Each row has a name. After each piece below comes the name of the row it's from, unless a question asks for something else. Each question is about the rows just above it. Places in a row count from 1.

Q366: [115 172 196 172]
Q203: [112 127  66 130]
Q56: [107 138 120 119]
Q930: [107 120 138 118]
Q232: [161 113 142 101]
Q631: [ 85 171 168 161]
Q632: [152 131 169 144]
Q542: [103  96 121  87]
Q933: [ 95 159 165 167]
Q840: [117 120 107 138]
Q326: [121 159 122 115]
Table of tags by key:
[116] -> Q474
[120] -> Q143
[115] -> Q226
[108] -> Q22
[117] -> Q384
[107] -> Q369
[152] -> Q340
The tag of Q56, keyed by place 1:
Q369
Which row holds [ 85 171 168 161]?
Q631
q: [115 172 196 172]
Q366
[107 118 120 138] is which row reordered?
Q930
Put [118 120 107 138] back in order: which row is it?
Q930

Q852: [158 152 112  73 165  67 139 133  71 103  73 139 156 121]
Q247: [ 73 139 133 139 158 165  74 152 121 112 156 103  67  71]
Q510: [ 73 139 133 139  99 165  74  73 183  86 114 115 178 130]
tags:
[130] -> Q744
[74] -> Q644
[71] -> Q191
[165] -> Q170
Join Q510 by its entry at place 14:
Q744
[ 71  67 103 156 112 121 152  74 165 158 139 133 139  73] is which row reordered?
Q247
Which row holds these entries in another order? [ 71 121 133 103  67  73 156 139 139 152  73 165 112 158]
Q852
q: [ 73 139 133 139  99 165  74  73 183  86 114 115 178 130]
Q510

Q35: [112 148  98 110  72]
Q227: [ 57 104 148 107  88]
Q536: [ 72 113 148 110  98]
Q32: [124 103 148  99 129]
key -> tag
[88] -> Q42
[104] -> Q965
[98] -> Q260
Join Q227 by its entry at place 5:
Q42
q: [ 57 104 148 107  88]
Q227
Put [ 98  72 113 148 110] back in order: which row is it?
Q536
q: [ 72 113 148 110  98]
Q536
[110 148  72 113  98] is which row reordered?
Q536

Q315: [133 133 141 128 133]
Q153: [128 125 113 111 125]
Q778: [ 87  90  83 159  86]
Q174: [139 137  98  66 142]
Q898: [130 136 140 162 132]
key -> tag
[142] -> Q955
[125] -> Q633
[133] -> Q888
[132] -> Q257
[143] -> Q93
[126] -> Q38
[113] -> Q859
Join Q153 by its entry at place 5:
Q633
Put [130 132 136 140 162] back in order: which row is it?
Q898
Which row holds these entries in another order? [125 111 113 125 128]
Q153
[139 137  98  66 142] is in which row?
Q174
Where do [ 87  90  83 159  86] appear?
Q778

Q620: [141 139 111  92 127 121 125 113  69 151  89 127 169 128 112 110 156 116
 158 128  84 126 109 158  89 114 127 117 111 105 127 114 116  86]
Q68: [141 139 111  92 127 121 124 113  69 151  89 127 169 128 112 110 156 116
 158 128  84 126 109 158  89 114 127 117 111 105 127 114 116  86]
Q169: [120 115 109 115 126 107 125 110 119 126 110 128 121 129 111 110 131 110
 132 129 112 126 110 132 107 110 129 110 110 111 127 111 111 112]
Q459: [109 132 132 111 115 110 125 110 112 112 129 110 129 110 126 110 111 110
 110 111 110 128 129 127 107 120 131 107 119 115 126 126 110 121]
Q837: [101 148 110  90 130 136 123 112  61  97 148 125 164 125 114 112  96 113
  95 124 155 129 113  97 146 113 124 113 114 111 129 115 114 155]
Q879: [145 120 110 110 127 106 124 111 107 158  78 127 140 128 110 109 164 114
 168 128  71 126 108 167  76 112 127 115 110 106 128 112 114  73]
Q423: [129 124 101 125  61  96 114 113 114 112 112 111 115 113 113 148 114  97
 155 148 113 136 124  90 125 155 110 123 146 129 131  95  97 164]
Table of tags by key:
[84] -> Q934
[112] -> Q958
[113] -> Q657
Join Q68 by its entry at place 21:
Q934
Which row holds these entries in another order? [ 61  90  95  96  97  97 101 110 111 112 112 113 113 113 113 114 114 114
 115 123 124 124 125 125 129 129 130 136 146 148 148 155 155 164]
Q837
Put [127 110 121 112 112 111 129 131 132 110 110 110 111 111 115 107 129 107
 111 110 120 128 110 119 126 129 110 110 109 132 126 115 125 126] back in order: which row is it?
Q169
q: [141 139 111  92 127 121 124 113  69 151  89 127 169 128 112 110 156 116
 158 128  84 126 109 158  89 114 127 117 111 105 127 114 116  86]
Q68
q: [120 115 109 115 126 107 125 110 119 126 110 128 121 129 111 110 131 110
 132 129 112 126 110 132 107 110 129 110 110 111 127 111 111 112]
Q169

Q604: [153 155 199 171  70 141]
Q661: [120 106 165 132 158 114]
Q69: [106 119 114 165 159 158]
Q139: [149 140 130 166 141 115]
Q883: [120 106 165 159 158 114]
Which row holds these entries in another order? [114 158 159 165 106 120]
Q883
[158 159 165 114 119 106] is which row reordered?
Q69
Which row holds these entries in another order? [106 114 120 132 158 165]
Q661

Q822: [ 98 163  59 127  97  97  97 103  96 130]
Q576: [163  59  97 130  96  97 103 127  97  97]
Q136: [191  54 107 128 114 102  90 127 107 111]
key -> tag
[97] -> Q696
[59] -> Q799
[98] -> Q285
[130] -> Q241
[129] -> Q689
The tag of Q576, keyed by place 10:
Q696
Put [ 59 163  97  97  97 127  97 103  96 130] back in order: which row is it?
Q576
The row with [191  54 107 128 114 102  90 127 107 111] is
Q136

Q361: [138 124 116 121 126 119 127  75 127 103 114 142 151  97 135 149 112 127
  60 138 126  97 112 124 126 141  96 148 137]
Q266: [148 126 138 126 142 127  75 112 137 149 127 141 112 103 119 127  60 116
  96 151 124 135 114 124 127 138  97 121  97]
Q440: [155 121 126 117  79 149 127 117 126 144 118 113 130 106 135 130 132 128
 112 151 124 138 107 150 134 110 139 108 132]
Q776: [ 76 131 107 115 101 149 129 119 144 112 136 133 139 119 143 133 138 137
 140 113 126 142 111 115 143 125 126 120 131]
Q763: [146 121 114 122 119 129 106 115 128 124 150 119 124 137 118 123  89 118
 136 115 134 128 123 128 121 124 135 130 140]
Q976: [ 93 121 137 132 155 113 177 123 109 135 142 134 130 136 132 143 194 126
 135 127 131 118 123  83 140 140 170 110 126]
Which row holds these entries in another order? [113 137 131 136 143 139 111 126 142 138 149 107 133 133 120 112 101 115
  76 115 126 140 131 119 144 125 129 143 119]
Q776
[140 135 123  83 126 135 177 113 132 127 170 109 137 142 194 110 123 136
 126 121 131 130  93 140 143 134 132 118 155] is which row reordered?
Q976
[140 113 126 142 111 115 143 125 126 120 131  76 131 107 115 101 149 129
 119 144 112 136 133 139 119 143 133 138 137] is which row reordered?
Q776
key -> tag
[119] -> Q659
[124] -> Q804
[143] -> Q585
[123] -> Q490
[136] -> Q317
[137] -> Q975
Look up the entry of Q976 at place 8 in the table:
Q490
[ 97 121  97 138 127 124 114 135 124 151  96 116  60 127 119 103 112 141
 127 149 137 112  75 127 142 126 138 126 148] is which row reordered?
Q266
Which row holds [ 93 121 137 132 155 113 177 123 109 135 142 134 130 136 132 143 194 126
 135 127 131 118 123  83 140 140 170 110 126]?
Q976
[137 148  96 141 126 124 112  97 126 138  60 127 112 149 135  97 151 142
 114 103 127  75 127 119 126 121 116 124 138] is which row reordered?
Q361

Q80: [187 136 137 126  83 117]
Q217: [110 114 113 138  93  79]
Q49: [136 137 133 137 151  72]
Q130: [ 90 109 120 129 132 197]
Table of tags by key:
[90] -> Q498
[138] -> Q555
[110] -> Q383
[114] -> Q600
[136] -> Q411
Look up the entry of Q217 at place 1 in the table:
Q383
The row with [ 90 109 120 129 132 197] is
Q130

Q705: [161 120 105 129 128 194]
Q671: [109 129 149 129 131  85]
Q307: [161 120 105 129 120 194]
Q278: [ 86 123 155 126 128  49]
Q522: [127 122 174 147 128 122]
Q537: [148 128 122 127 122 174]
Q185: [148 134 109 124 126 159]
Q221: [109 130 134 131 128  90]
Q868: [147 174 127 122 123 128]
Q234: [119 129 149 129 131  85]
Q3: [156 127 117 131 125 180]
key -> tag
[126] -> Q866
[127] -> Q55
[119] -> Q875
[118] -> Q637
[120] -> Q431
Look up the entry of Q234 at place 1 in the table:
Q875
[105 120 120 129 161 194] is which row reordered?
Q307
Which row holds these entries in another order? [127 122 128 122 148 174]
Q537
Where do [119 129 149 129 131  85] appear?
Q234
Put [122 127 147 174 128 122] back in order: which row is it?
Q522
The row with [161 120 105 129 128 194] is
Q705

Q528: [ 94 110  60  98]
Q77: [121 114 177  98]
Q223: [ 85 113 186  89]
Q92: [113 113 177  98]
Q494: [113  95  98 173]
Q649: [ 95 113 177  98]
Table of tags by key:
[186] -> Q463
[99] -> Q102
[98] -> Q545
[113] -> Q862
[112] -> Q409
[177] -> Q414
The tag of Q494, keyed by place 3:
Q545
[ 60  94  98 110] is which row reordered?
Q528

